In the rows, 128 means zero.
Each path below is one point turned by a fixed rotation once a step. After each direction that follows a path, write how fast that rotation turns it, in degrees per step (0 if it stays still).
Each turn is a multiple of 5 degrees from 10 to 175, or 0.
Each row of a path follows its step; steps can be skipped.
path 1
step 0: [139 138 129 135 124 136 122 135 124 127 129 141 130 127 130 134 131 127
 132 136 122 132 127 130 126 127 129 132 129 127]
step 1: [121 138 139 124 129 128 130 122 134 129 120 132 133 142 123 129 123 124
 128 126 131 127 125 124 132 128 129 122 133 125]
step 2: [127 127 130 123 122 126 131 129 124 122 127 111 129 121 129 132 127 127
 127 113 127 126 129 125 134 133 129 131 128 135]
step 3: [135 125 123 130 128 117 123 125 120 131 134 133 129 122 129 124 142 126
 121 136 132 127 127 122 128 132 127 129 121 132]
step 4: [124 127 128 136 131 128 122 138 134 123 129 141 131 130 123 132 126 119
 127 132 115 130 124 132 130 123 128 125 123 122]
step 5: [122 122 136 121 130 128 128 117 132 125 119 128 134 128 125 130 123 126
 138 126 132 128 132 140 131 134 125 125 134 128]
step 6: [122 124 127 127 126 132 125 132 125 133 125 119 125 123 136 118 133 132
 122 119 133 133 133 129 130 126 132 128 124 140]
step 7: [126 124 121 135 137 125 128 129 119 132 134 129 115 132 122 126 136 127
 123 134 123 125 129 126 122 129 122 131 127 121]
step 8: [133 128 130 127 133 127 132 132 140 126 132 138 129 128 130 131 120 139
 135 130 118 122 126 137 129 127 130 126 124 123]
step 9: [131 132 130 134 124 134 132 123 128 125 120 124 137 131 132 126 128 132
 131 125 141 132 133 138 124 125 131 124 139 126]
step 10: [128 135 131 126 129 135 119 128 122 130 125 120 117 132 136 121 122 126
 120 125 130 127 128 118 124 131 130 135 128 132]
step 11: [131 134 125 124 131 123 139 126 129 134 140 124 125 128 117 131 136 125
 129 128 120 123 127 122 125 128 132 130 121 122]
Speeds:
[129 128 128 127 126 127 126 128 129 131 124 123 128 128 130 131 127 129
 126 126 130 129 126 130 126 129 124 124 128 128]
95
[126 127 130 127 129 128 128 127 126 131 130 125 130 127 133 126 128 126
 128 127 126 127 130 125 129 129 129 126 133 128]
90
[130 130 129 130 130 131 132 128 128 130 127 129 124 129 130 127 127 134
 128 128 128 127 130 129 126 127 128 128 131 127]
35
[129 129 130 124 129 131 130 125 127 128 131 127 132 123 128 128 130 130
 129 128 126 128 127 131 127 127 126 129 127 130]
120
path 2
step 0: [132 126 127 120 126 131 118 130 136 133 126 138 132 121 137 130 127 125
 131 132 124 124 126 125 125 140 124 134 125 118]
step 1: [133 128 135 128 130 127 135 126 134 124 126 128 129 138 129 127 129 125
 127 118 121 126 137 129 124 139 124 127 138 138]
step 2: [126 132 118 123 138 134 128 134 121 140 133 128 122 118 128 122 132 130
 122 130 128 127 130 130 124 136 120 128 130 129]
step 3: [124 135 130 128 122 132 139 127 129 123 127 126 120 133 116 124 126 130
 128 128 127 131 139 132 122 120 131 119 132 122]
step 4: [121 124 126 132 131 132 115 136 116 120 126 126 122 121 129 129 126 135
 120 131 133 130 123 126 126 120 130 127 124 131]
step 5: [139 126 129 133 118 129 130 126 132 126 127 121 137 133 126 135 127 126
 128 135 134 129 135 125 134 114 127 128 123 122]
step 6: [122 121 137 128 126 117 123 133 126 131 127 129 136 119 135 132 120 125
 129 124 129 124 118 128 137 131 129 122 125 133]
step 7: [139 120 128 125 128 124 136 117 137 136 128 126 132 125 124 129 132 127
 132 122 134 132 123 124 127 131 128 138 134 125]
step 8: [117 129 129 123 139 125 134 121 124 130 137 134 127 134 132 125 131 122
 131 128 128 119 124 135 129 134 133 126 124 137]
step 9: [128 137 115 127 127 126 124 130 134 126 131 132 123 129 122 125 133 130
 133 133 126 139 129 130 122 132 134 138 136 122]
step 10: [127 137 134 127 131 136 123 125 120 116 122 135 121 138 133 126 128 130
 132 131 127 125 133 120 128 132 125 123 123 129]
step 11: [136 134 118 138 126 130 115 135 131 130 123 123 129 128 127 130 129 127
 117 128 118 125 128 128 129 125 122 127 135 125]
Speeds:
[124 128 132 129 132 128 125 130 126 129 128 126 129 129 131 125 126 128
 128 129 126 127 126 130 129 126 129 128 132 131]
160
[128 128 130 126 126 129 132 127 129 124 129 128 127 130 127 127 125 126
 128 131 126 123 128 126 129 128 130 125 129 131]
155
path 3
step 0: [124 128 122 122 123 134 124 124 120 133 130 132 126 121 135 125 131 138
 123 128 124 122 126 130 126 125 131 114 127 133]
step 1: [129 130 124 119 128 133 128 128 125 130 127 124 131 124 127 132 119 138
 127 120 133 124 135 140 132 126 134 125 122 121]
step 2: [139 127 131 125 129 125 130 134 133 130 132 122 133 135 128 138 122 132
 119 118 130 122 132 126 131 118 125 127 127 129]
step 3: [130 126 126 136 125 131 128 132 135 137 141 134 128 128 127 126 127 133
 126 127 118 129 135 122 127 116 124 126 129 127]
step 4: [122 132 130 130 131 133 126 140 123 134 132 133 130 127 135 121 118 133
 125 139 121 124 133 131 123 130 127 129 127 124]
step 5: [131 128 130 116 134 127 124 130 123 128 131 131 129 125 130 125 119 138
 116 128 127 124 122 125 125 137 130 125 132 132]
step 6: [131 127 121 124 123 128 123 125 127 127 138 121 124 120 121 123 118 131
 121 121 130 125 126 128 133 124 138 124 125 133]
step 7: [128 128 129 134 123 128 123 134 127 132 127 123 124 124 133 134 125 124
 123 123 128 117 138 133 130 118 134 120 121 133]
step 8: [129 128 134 128 128 134 124 131 130 137 132 141 130 132 134 138 132 135
 124 120 122 124 131 135 130 124 130 123 131 124]
step 9: [127 129 129 124 126 134 132 137 133 132 140 131 139 134 127 121 123 140
 126 129 132 129 132 134 133 128 126 128 130 126]
step 10: [131 136 134 124 131 126 134 135 129 130 132 122 129 128 124 118 123 136
 119 132 127 123 132 120 123 125 123 121 124 134]
step 11: [132 130 123 126 126 133 123 124 116 133 131 128 124 121 129 124 122 133
 121 128 118 123 123 121 125 118 127 123 125 126]
Speeds:
[128 127 126 126 129 127 125 129 125 130 123 132 129 129 130 128 130 130
 125 130 127 131 130 131 130 129 129 130 127 126]
95
[131 125 129 123 128 127 127 129 129 125 130 128 131 129 123 129 127 128
 127 128 131 128 128 130 127 131 127 128 129 126]
95
[130 128 128 128 127 129 124 126 127 124 126 129 127 126 129 124 126 129
 129 131 129 125 125 125 127 128 132 128 128 128]
60
[125 131 127 126 130 128 131 130 127 126 131 128 130 128 129 126 131 129
 127 130 128 130 127 129 122 128 131 127 130 130]
70
path 4
step 0: [130 124 123 114 128 124 137 127 131 124 134 134 119 127 127 134 124 130
 133 129 138 125 127 128 135 126 130 133 132 137]
step 1: [122 118 117 119 129 129 122 127 129 134 137 125 119 130 133 124 128 123
 130 133 133 126 120 130 130 122 135 125 127 129]
step 2: [126 133 123 121 121 128 125 134 134 135 136 126 127 141 132 123 131 132
 122 130 134 126 124 134 129 128 123 127 125 118]
step 3: [123 132 119 131 120 127 130 130 126 127 130 138 126 129 133 131 126 134
 122 115 135 133 128 136 127 124 122 123 121 125]
step 4: [128 132 122 122 126 124 125 125 122 132 120 135 125 123 132 126 130 132
 126 124 124 132 116 128 134 128 117 131 117 135]
step 5: [137 132 136 122 127 127 125 132 121 132 128 127 118 124 131 134 128 129
 117 130 130 133 119 123 134 133 133 126 120 131]
step 6: [130 125 131 128 129 126 124 128 125 136 134 125 121 128 129 124 120 136
 126 124 127 138 134 121 143 131 129 119 129 126]
step 7: [125 128 129 121 129 128 134 127 122 125 134 121 123 125 122 121 127 138
 136 131 134 131 134 129 130 132 118 117 122 128]
step 8: [128 134 118 133 135 123 129 127 126 125 135 121 124 125 124 127 121 124
 136 128 133 131 123 133 125 136 129 126 114 127]
step 9: [131 132 119 125 128 122 127 125 140 122 125 119 130 133 125 134 132 131
 131 122 129 131 120 125 135 136 133 126 122 124]
step 10: [133 127 120 116 127 120 124 118 128 127 127 127 131 127 130 135 131 132
 122 125 129 135 129 131 121 135 133 118 134 128]
step 11: [140 129 124 118 126 117 124 127 127 122 138 136 127 130 129 118 126 130
 127 128 121 129 127 135 128 131 128 129 133 132]
Speeds:
[128 128 129 130 126 128 129 129 127 126 128 126 127 130 131 122 127 125
 130 129 130 126 130 130 129 126 126 125 128 125]
70
[130 129 132 124 126 129 131 130 130 124 127 128 127 130 126 129 132 131
 128 129 129 124 127 127 129 129 126 128 127 128]
155
[130 126 129 131 131 130 132 129 128 128 126 126 131 128 127 130 128 125
 126 129 125 128 129 131 128 124 126 128 130 128]
0
path 5
step 0: [128 119 131 121 132 133 120 122 127 131 133 126 128 134 131 124 134 120
 137 134 140 132 130 122 127 135 126 128 123 129]
step 1: [135 121 141 126 127 130 126 116 130 134 127 123 129 134 126 129 132 135
 132 125 126 131 127 136 136 130 132 126 121 133]
step 2: [127 127 122 126 119 127 118 121 127 132 120 135 122 134 124 126 131 133
 132 120 125 120 126 126 133 132 133 126 132 136]
step 3: [122 128 131 123 121 137 121 127 129 132 130 134 129 132 124 127 125 121
 126 133 133 121 130 117 126 131 132 117 120 132]
step 4: [129 128 134 129 131 136 124 123 137 132 125 124 127 136 121 132 133 135
 127 133 143 130 125 129 128 125 122 127 120 131]
step 5: [127 123 137 131 132 129 119 124 126 134 124 127 117 127 121 133 134 129
 135 118 131 123 129 130 125 138 126 132 130 131]
step 6: [124 126 132 129 127 126 120 123 132 136 131 125 130 127 127 129 123 127
 125 129 128 121 130 126 136 144 132 116 133 136]
step 7: [126 126 125 124 121 128 126 129 135 125 127 124 134 139 119 131 130 131
 123 122 139 122 136 127 134 127 125 120 126 132]
step 8: [129 130 127 124 123 133 131 127 126 136 123 130 128 131 117 128 133 127
 132 124 134 124 126 126 120 139 114 128 121 126]
step 9: [129 120 135 125 130 129 129 130 130 140 129 129 125 137 129 130 125 122
 132 136 136 128 127 130 129 141 127 134 132 137]
step 10: [129 130 140 129 121 130 131 128 132 131 127 124 129 136 126 129 133 127
 132 118 130 130 135 135 135 129 131 121 136 140]
step 11: [125 136 118 122 128 132 124 124 128 129 121 129 130 137 128 123 137 127
 131 118 131 127 129 124 129 139 128 118 132 129]
Speeds:
[129 127 129 132 128 130 128 126 129 131 129 129 130 128 128 127 131 127
 129 131 130 129 130 127 126 127 125 133 127 125]
85
[131 126 129 131 128 129 128 130 127 129 126 132 127 127 129 130 125 131
 131 129 126 125 128 132 129 131 130 131 129 129]
95
[128 127 128 132 127 128 129 129 129 129 132 127 127 129 130 126 124 127
 127 127 132 130 128 128 132 128 129 127 123 129]
120
path 6
step 0: [128 129 125 123 126 124 135 120 128 131 128 119 124 121 121 125 132 128
 119 129 121 133 134 127 130 142 135 124 124 135]
step 1: [135 134 125 125 125 120 134 130 129 139 128 119 118 126 130 131 125 124
 126 127 130 111 126 133 128 125 126 130 126 127]
step 2: [133 127 133 133 124 120 118 140 120 122 121 122 129 127 132 124 123 130
 136 131 130 124 134 123 129 122 130 131 132 124]
step 3: [118 125 130 129 130 133 112 131 125 124 127 128 130 126 119 122 129 139
 123 133 124 126 122 129 128 137 128 130 127 126]
step 4: [126 123 126 124 129 135 128 129 131 130 128 125 125 126 114 130 124 114
 121 119 128 131 122 133 121 129 130 134 124 134]
step 5: [128 131 120 130 125 119 135 131 128 134 120 129 127 123 131 128 122 124
 128 129 125 131 140 136 118 125 134 122 128 137]
step 6: [130 141 128 130 124 123 128 129 121 133 129 124 130 123 134 120 130 136
 125 125 133 118 132 120 132 139 128 126 132 135]
step 7: [136 127 132 125 127 129 126 131 125 125 123 116 120 122 123 123 127 134
 129 129 133 127 119 131 140 127 120 134 124 126]
step 8: [124 114 132 133 130 123 122 132 126 125 125 120 123 131 124 128 126 125
 123 132 119 126 129 133 128 125 142 133 126 123]
step 9: [119 130 123 124 122 130 120 134 129 135 131 131 131 126 121 132 118 125
 127 126 123 120 132 127 115 136 129 126 131 123]
step 10: [137 136 126 127 124 131 125 134 126 126 118 131 135 125 121 125 133 123
 124 127 134 128 131 129 119 128 120 131 127 141]
step 11: [125 130 128 135 135 124 129 128 126 126 122 124 124 124 130 117 128 130
 131 125 130 130 124 136 136 131 133 122 124 144]
Speeds:
[125 126 129 129 126 131 126 131 128 129 128 133 128 129 125 129 126 125
 127 131 126 129 128 127 128 128 126 128 128 132]
65
[128 128 128 128 130 128 124 130 125 130 128 127 126 130 129 129 126 132
 127 128 127 130 126 125 129 125 129 131 126 125]
70
[130 132 129 129 128 131 128 132 126 131 125 129 130 127 130 131 131 129
 131 127 127 126 130 129 128 128 128 128 131 128]
90
path 7
step 0: [124 131 125 125 132 127 122 117 130 133 132 130 127 131 130 129 133 134
 129 124 138 136 122 129 133 127 132 134 119 130]
step 1: [128 126 135 139 133 130 122 126 121 129 133 126 127 138 129 122 128 127
 128 128 132 131 121 128 133 123 117 127 130 129]
step 2: [119 126 129 132 126 134 128 122 125 133 123 124 129 124 126 126 127 123
 132 124 137 128 120 132 121 117 130 128 122 130]
step 3: [127 126 123 133 128 126 128 129 133 132 120 129 124 135 121 129 119 131
 130 136 133 122 123 132 132 122 117 130 127 130]
step 4: [128 132 126 123 126 127 127 126 125 133 125 131 115 123 120 132 135 122
 130 128 129 126 118 127 131 125 127 130 124 138]
step 5: [131 131 122 130 137 128 124 131 130 135 132 129 128 133 124 132 136 130
 137 129 125 123 124 129 129 119 122 133 138 127]
step 6: [132 132 127 126 131 123 126 121 133 134 125 131 127 131 132 128 137 125
 121 120 134 131 124 137 125 122 131 133 128 136]
step 7: [126 134 130 132 139 132 122 133 120 133 128 129 132 131 128 125 126 127
 124 129 129 127 133 139 132 124 117 131 128 133]
step 8: [120 130 122 125 129 133 124 114 122 131 129 132 123 122 131 125 129 127
 125 130 133 123 125 136 124 125 127 134 122 126]
step 9: [129 137 127 131 133 124 127 124 128 128 128 133 126 136 123 117 126 123
 128 139 133 122 125 127 135 123 123 126 128 122]
step 10: [117 134 131 125 126 125 126 123 129 133 125 127 126 127 122 129 139 122
 125 124 137 123 126 119 127 123 126 129 122 129]
step 11: [124 131 124 129 135 128 117 131 133 129 130 128 131 137 127 134 127 135
 135 131 136 130 127 124 136 122 124 133 126 129]
Speeds:
[128 128 131 125 131 123 125 126 127 129 129 125 127 127 129 128 127 128
 130 128 129 124 127 130 128 126 126 126 126 129]
0
path 8
step 0: [121 121 134 131 116 131 126 124 119 119 128 124 131 137 132 128 124 135
 129 119 130 125 128 133 129 129 127 133 123 119]
step 1: [131 140 129 128 129 129 124 131 132 124 116 120 130 133 127 125 122 126
 130 134 128 132 117 121 127 133 123 127 139 132]
step 2: [118 124 126 129 127 133 137 121 128 127 123 132 126 132 140 136 129 126
 124 122 123 123 137 126 132 128 126 130 129 141]
step 3: [139 131 118 113 125 122 131 130 123 128 122 129 125 128 121 128 124 117
 129 129 126 132 126 127 124 125 121 126 122 128]
step 4: [112 128 125 135 130 124 131 127 127 129 126 134 130 128 128 133 119 135
 130 127 129 126 134 125 128 115 129 128 124 117]
step 5: [134 127 134 131 119 123 124 130 126 128 129 117 128 128 135 134 129 118
 140 133 134 135 122 122 128 133 123 125 125 122]
step 6: [124 127 124 135 126 126 124 128 126 132 116 126 128 133 134 130 126 140
 115 131 136 125 131 137 135 130 125 126 131 133]
step 7: [134 131 122 127 121 130 132 127 125 125 136 127 132 130 133 123 129 120
 129 138 116 120 125 122 127 129 115 131 131 132]
step 8: [122 129 122 122 131 122 125 121 131 119 121 137 121 131 131 132 127 137
 129 123 130 121 131 129 115 129 127 122 124 128]
step 9: [130 142 125 133 125 121 130 130 135 130 131 126 133 127 129 127 131 121
 129 127 129 137 129 115 130 121 126 132 118 129]
step 10: [121 119 132 131 127 118 127 127 124 133 123 132 124 118 123 144 132 132
 130 130 133 126 132 130 132 131 122 127 129 130]
step 11: [132 130 125 121 121 127 118 133 122 130 137 116 138 132 131 125 129 127
 119 131 129 130 135 128 128 125 121 130 128 120]
Speeds:
[128 126 128 128 128 130 125 127 132 131 130 132 128 130 126 126 129 125
 128 128 127 129 127 131 129 129 132 128 129 127]
0
[127 128 129 126 128 126 129 129 129 130 128 125 128 131 127 128 131 127
 129 130 128 128 132 131 131 127 127 126 132 133]
85
[126 131 125 129 130 127 125 130 127 127 127 130 131 125 130 130 127 129
 126 127 127 129 128 131 127 128 131 124 132 128]
160
path 9
step 0: [134 125 126 119 123 129 128 124 122 121 126 129 134 133 134 137 119 126
 130 136 118 122 135 129 125 122 127 128 127 122]
step 1: [138 139 126 122 129 130 124 136 123 129 125 134 126 127 128 138 118 130
 129 123 121 128 123 131 127 123 130 124 125 122]
step 2: [139 129 130 122 126 134 131 138 125 126 126 134 132 121 124 126 122 128
 129 126 127 142 130 124 121 129 135 130 128 129]
step 3: [135 132 133 129 126 133 125 134 121 122 135 132 130 119 132 121 129 116
 126 137 125 133 127 124 128 129 126 120 124 132]
step 4: [129 126 132 125 127 123 133 123 128 128 134 136 128 117 132 122 123 123
 125 126 123 124 130 125 135 127 134 123 113 127]
step 5: [132 125 119 122 119 133 125 120 130 126 133 126 132 127 126 130 122 127
 130 132 120 128 128 123 136 127 133 134 115 127]
step 6: [136 134 117 136 123 128 120 133 126 136 129 129 123 123 129 137 126 125
 124 126 124 127 125 121 136 129 135 134 124 126]
step 7: [138 123 127 136 121 129 131 130 126 126 120 130 127 123 131 131 127 122
 125 126 130 133 141 119 127 130 136 135 132 125]
step 8: [137 131 127 131 122 130 124 123 123 119 124 130 127 127 136 127 128 115
 129 132 127 124 138 129 128 131 123 122 130 118]
step 9: [137 127 124 119 130 121 127 122 121 129 127 137 125 125 132 130 122 129
 128 119 127 126 135 134 126 131 127 124 120 117]
step 10: [139 122 119 115 125 132 127 129 116 126 129 131 128 131 128 128 123 131
 131 131 122 136 126 131 126 130 126 136 124 125]
step 11: [136 128 128 129 127 129 127 144 115 130 129 136 127 122 135 130 128 126
 128 130 119 128 121 129 132 130 127 129 129 132]
Speeds:
[129 129 126 131 129 129 126 131 126 128 125 130 129 128 125 127 124 132
 129 129 129 131 127 126 132 129 127 130 130 128]
80
[128 128 130 128 131 126 133 127 127 130 127 128 125 128 128 126 126 128
 126 122 129 130 128 127 129 125 130 130 127 126]
140
[131 128 126 126 124 129 127 128 126 129 128 131 127 126 129 127 126 126
 129 126 124 129 130 123 128 126 127 127 128 128]
0
[129 134 129 128 125 129 129 128 128 126 126 127 127 128 129 131 127 131
 128 128 132 128 131 126 124 127 128 126 129 126]
55
[129 131 128 129 129 131 128 126 125 125 129 124 127 132 128 127 128 124
 128 129 127 130 125 128 130 125 125 129 128 127]
145
